Where one turn sends some rows of the set: a few examples, then the rows asked:
gitos: [ 12.5  -4.9 -40.9   6.1  16.7   5.2   7.6 -17.7   6.2  -0.9  -7.7  -1.9
  -2.4  12.1  -5.6]
vez: [ 19.4  -3.4 -32.3  -5.6   1.1   5.0  -3.2  -0.3  21.1   6.6 -24.5 -10.0
  -6.6   7.0   9.3]
Kem: [ 23.2 -13.2 -18.5   1.7   7.0 -12.8   3.6  -5.5   5.6   7.6 -12.6  -0.7
   5.8 -20.6  22.9]
zesaz: [  1.6  -6.3 -11.4   9.9  11.6   0.2 -10.9  -2.9   6.1  -1.0  10.5   7.8
  -4.3  -1.2  18.2]
loka: [ 24.2  -6.5 -29.5   4.5  -5.0 -17.8  -4.3   8.8  -2.6   1.8 -11.4   2.4
   0.2   0.8 -10.9]
Subo: [  6.1 -19.0 -24.1  -3.1  26.3   4.7   9.1  13.6  -3.8 -16.4  -9.1  -5.7
   0.2 -22.3   6.0]
vanam: [  7.1 -11.8 -30.3 -12.3  18.5   5.3   1.3  18.1   6.7  -7.5 -17.8  -5.4
 -11.8 -19.9  -4.1]
ral: [ 15.9   8.8 -14.8   6.7   9.3  -2.8  -4.2  -8.1  -0.7 -15.8  -7.1  12.0
   1.4   7.4  19.4]
dozi: [ 26.1   2.4 -34.1   3.9  14.9   8.2  14.7   4.3   8.0   0.2  -3.1  -8.0
   6.9   9.6  20.1]
gavu: [ 10.9  -5.4 -23.4   9.3   4.0   1.1  -4.3   1.7   2.1 -14.2   0.4  -4.2
  -1.5  21.6  -1.6]
gopat: [  5.6 -15.4 -29.1   2.7  26.7   2.1   7.9   7.7  -1.3 -21.3  -7.8  -5.5
  -0.6 -22.0   6.8]
feb: [ 10.9  -9.9 -34.3   8.5   1.0   5.4  -2.1   2.2   9.1  -0.9 -14.3  -4.3
   7.2  20.9   4.5]
Kimuz: [ 11.2  -2.8 -35.3   7.8  27.0  11.7   3.2  16.6  -5.6 -12.3 -19.4  -8.3
 -11.9  -9.7   0.1]
sola: [ 17.0  -1.4 -31.1 -13.6   4.0   8.9   1.1  -2.0   5.3  -1.1 -20.0  -1.0
   6.9  15.0  -7.4]
nepa: [ 22.3  -4.5 -36.8   4.4  14.0 -11.9   4.9 -11.9  -0.8  14.7 -10.0   6.5
  -3.0 -11.0  -7.4]
lop: [  9.7 -14.2 -32.5  -4.5  18.3   2.8   2.4  15.9  11.0 -10.0 -14.8  -7.9
 -13.6 -24.2  -3.6]
fitam: [  5.6 -13.3   2.0   1.8   5.1  16.5   4.1  -3.3   4.0  -0.9  -9.7  10.2
  -2.0  -2.6   7.2]
fepal: [ 20.9  -7.8 -26.1   7.7  -0.8 -15.8  -7.5   7.2  -1.2  17.3 -14.1   7.8
   2.0 -12.2   4.2]
kurig: [ 12.4  -5.5  -9.2   7.9   7.1 -15.2  -8.9   1.4  -4.2  -5.3  11.1   8.5
  -6.5  -6.6   5.2]
mil: [  8.0  -1.9 -24.1   7.2  24.3  -1.2   0.4 -18.8   1.9   2.7   8.3   9.0
  -9.9  -7.6   4.3]
tepu: [ 31.3   9.4 -33.2  -4.1  10.9  -2.7   6.8  11.3   8.8  16.2  -7.5   0.9
  -4.2  -8.7  13.6]
gopi: [ 22.3  10.3 -28.2   0.9  -0.2  -4.1  -4.3  -2.3   4.9  -9.3 -22.9   9.0
   1.1  12.7   8.2]
sav: [ 23.1   5.5 -18.9  -2.4   1.1 -16.5  -4.4  -5.9   0.6  -7.1 -15.1  16.0
   2.0  -8.2  13.2]
Depi: [ 16.0 -12.7  -3.2  -0.4  -0.8   7.4   4.3   2.4   0.3   9.7 -20.6  13.6
  -1.5 -11.8   0.4]
mudom: [ 13.2 -14.0 -10.3   1.8  -1.0  17.8   8.4   1.2   3.6   2.9 -24.5   4.7
   3.0   6.5  -1.3]
febo: [  8.6  -7.3 -28.8   3.2  26.5  15.4   4.0  20.2  -7.5  -9.2 -17.1  -9.2
  -9.9  -9.5   0.9]
rumak: [ 19.8   1.3 -22.4  -7.5  16.9  -0.4   7.3   0.4  16.5   1.1   9.8   2.2
  -1.9  -9.7  26.0]
biku: [ 6.1  3.2 -7.7 -2.5 21.2 12.4 -4.3 -6.4 -6.4 -5.2  4.3  6.9 -1.5  5.1
 10.9]
tego: [ 13.3   2.2 -13.3  13.9  19.5  11.5  -2.9  -4.4   0.6   1.6  -5.8  -7.8
  -9.2   4.2  26.0]
zade: [ 11.1  -7.3 -32.5   8.8  25.4  13.9   3.1  18.1  -0.3  -9.4 -15.6 -12.5
 -14.9 -12.6  -0.7]
piro: [  8.5  -8.0 -36.0  -8.5  19.2   0.5  -0.8  14.8   9.4 -10.5 -16.4  -3.7
 -13.3 -24.1  -3.8]
Siv: [ 21.3  -5.2 -16.8  -9.8   8.7 -11.4   0.4  -2.6  -9.7   8.8 -10.8  11.2
  10.7 -18.9   2.5]
gil: [  9.5 -18.5 -26.9   6.5  25.6   4.6   8.7  10.9  -0.7 -16.6  -7.1  -9.2
  -3.9 -23.2   6.9]

Subo moves to vanam
fepal moves to feb
biku moves to Siv
Now these:
gitos moves to mil
gavu moves to kurig
sav moves to gopi
vez moves to tego
Depi moves to mudom
rumak moves to tepu
piro moves to Kimuz
zade moves to gil

